In the rows, 100 means zero.
The same turns and mirrors carry the whole set onto itself, and each row onto the other rows of its family. Which rows share a family with each named row? Give them in list order.
These 32 rows form 4 families of 8 rows each.
febeg: | 114 |  81 |  94 |  82 |  88 |  96 | 110 | 119 | 102 | 120 | 100 | 124 | 102 | 109 | 103 |  92 |  97 | 131 |
som: | 103 |  89 |  87 |  80 |  70 |  79 | 113 | 113 | 114 | 110 | 121 |  95 | 113 |  85 | 111 |  97 |  85 | 109 |
Dabob: |  92 |  95 | 105 |  99 |  96 |  99 | 105 | 115 | 117 |  87 | 125 |  94 |  85 | 112 | 107 |  91 |  99 | 116 |
nufe: |  89 | 100 | 108 |  96 |  90 |  99 | 106 | 111 | 119 |  79 | 118 |  99 |  90 | 102 | 114 |  94 |  93 | 116 |
mipip: | 107 |  95 | 118 |  82 | 124 | 101 |  90 | 109 | 127 |  99 | 108 | 117 | 104 | 116 |  91 |  94 |  91 | 117 |
bupur: | 100 | 101 | 100 | 101 |  94 |  87 | 100 | 104 | 106 | 111 | 114 | 120 | 101 |  98 |  95 |  82 |  64 | 125 |
Nunat: | 107 |  82 | 103 |  80 |  88 |  95 | 118 | 119 | 103 | 113 |  99 | 111 |  97 |  95 | 103 |  93 |  99 | 136 |
Pugi: |  94 |  90 | 101 |  82 | 128 |  98 | 106 | 104 | 123 |  99 | 112 | 117 |  95 | 116 |  95 |  88 |  84 | 128 |
lere: | 114 |  93 |  82 |  96 |  68 |  84 | 104 | 108 | 120 | 101 | 119 |  96 | 110 |  92 | 115 | 100 |  85 | 107 |
mer: | 103 | 106 |  96 | 107 |  93 |  81 |  97 | 100 | 111 | 110 | 114 | 117 | 114 | 108 | 106 |  90 |  65 | 124 |
bomub: | 113 |  75 |  91 |  64 | 108 |  98 | 108 | 118 | 130 | 101 | 120 | 104 |  94 | 102 | 115 |  98 | 112 | 111 |
lunef: | 117 |  92 |  92 |  97 |  68 |  87 | 104 | 117 | 121 | 105 | 118 | 100 | 123 |  93 | 116 | 100 |  84 | 115 |
valez: | 101 |  90 | 111 |  76 | 131 | 103 | 101 | 111 | 123 | 110 | 114 | 118 | 101 | 108 |  99 |  87 |  92 | 128 |
dad: |  90 |  89 | 103 |  94 |  84 |  92 | 108 | 112 | 111 |  89 | 120 |  97 |  87 | 111 | 119 |  88 |  94 | 122 |
zimi: |  91 |  92 | 100 |  89 |  87 | 102 | 105 | 116 | 110 |  83 | 123 |  95 |  95 | 117 |  96 |  99 |  86 | 117 |
voko: | 102 | 100 |  93 |  87 | 112 |  84 |  95 |  99 | 141 |  92 | 134 |  97 | 106 | 101 | 120 |  97 |  80 | 104 |
fugig: | 115 |  81 |  93 |  70 | 106 | 100 | 105 | 114 | 137 | 100 | 117 |  95 | 110 | 101 | 118 | 105 | 113 | 109 |
govos: | 115 |  78 | 105 |  71 | 100 | 101 | 104 | 120 | 137 | 107 | 115 |  94 | 100 |  95 | 120 | 100 | 109 | 105 |
gagir: | 107 | 101 | 108 |  91 |  90 |  90 |  99 | 102 | 103 | 118 | 119 | 113 | 110 | 107 |  93 |  77 |  68 | 114 |
rus: | 111 |  80 |  96 |  85 |  91 |  96 | 110 | 127 | 100 | 109 |  95 | 116 | 100 |  95 | 108 |  92 | 104 | 123 |
gor: | 104 | 102 |  97 |  86 | 107 |  91 |  94 |  93 | 143 | 103 | 137 |  99 | 112 | 105 | 105 |  95 |  73 | 111 |
zilus: | 122 |  87 |  88 |  72 | 102 |  88 |  99 | 104 | 126 | 124 | 107 | 121 | 126 |  88 | 107 |  96 |  78 | 119 |
Tubop: | 125 |  83 |  90 |  75 | 107 |  93 |  98 | 108 | 125 | 132 | 114 | 112 | 123 |  94 |  94 |  94 |  84 | 118 |
karon: | 101 | 100 | 102 |  83 |  98 |  85 |  93 | 104 | 145 | 100 | 123 |  89 | 122 | 109 | 109 |  91 |  75 | 113 |
sifim: | 109 |  84 | 103 |  78 |  95 |  95 | 110 | 118 |  95 | 108 | 106 | 124 |  95 |  92 |  94 | 101 | 102 | 114 |
posat: | 100 | 106 |  93 | 100 |  97 |  90 | 100 |  99 | 106 | 104 | 115 | 116 | 113 | 100 |  89 |  87 |  68 | 128 |
tadi: | 122 |  91 |  87 |  88 |  73 |  82 |  98 | 115 | 118 | 112 | 122 | 103 | 112 |  94 | 126 | 100 |  92 | 106 |
Dosum: |  98 |  91 | 105 |  74 | 129 | 104 | 100 | 102 | 123 | 106 | 111 | 113 |  90 | 101 |  93 |  88 |  93 | 120 |
Masev: | 119 |  91 | 104 |  72 | 107 |  77 |  97 | 104 | 130 | 126 | 106 | 117 | 121 |  84 | 108 |  92 |  91 | 110 |
tuni: | 106 | 101 |  95 |  91 | 109 |  96 |  87 | 101 | 142 |  99 | 132 | 100 | 117 | 100 | 106 |  95 |  79 |  97 |
Taz: | 126 |  92 |  85 |  76 | 117 |  87 |  97 | 107 | 131 | 123 | 113 | 122 | 120 |  98 | 101 | 100 |  83 | 113 |
ris: | 103 |  83 |  96 |  70 | 103 |  90 | 104 | 120 | 137 |  90 | 108 |  99 | 105 |  95 | 110 | 114 | 109 | 113 |

The rest of the family of ris: som, mipip, zimi, gagir, karon, sifim, Masev
The rest of the family of govos: nufe, Nunat, lunef, Tubop, posat, Dosum, tuni
The rest of the family of bomub: febeg, Pugi, mer, dad, voko, tadi, Taz

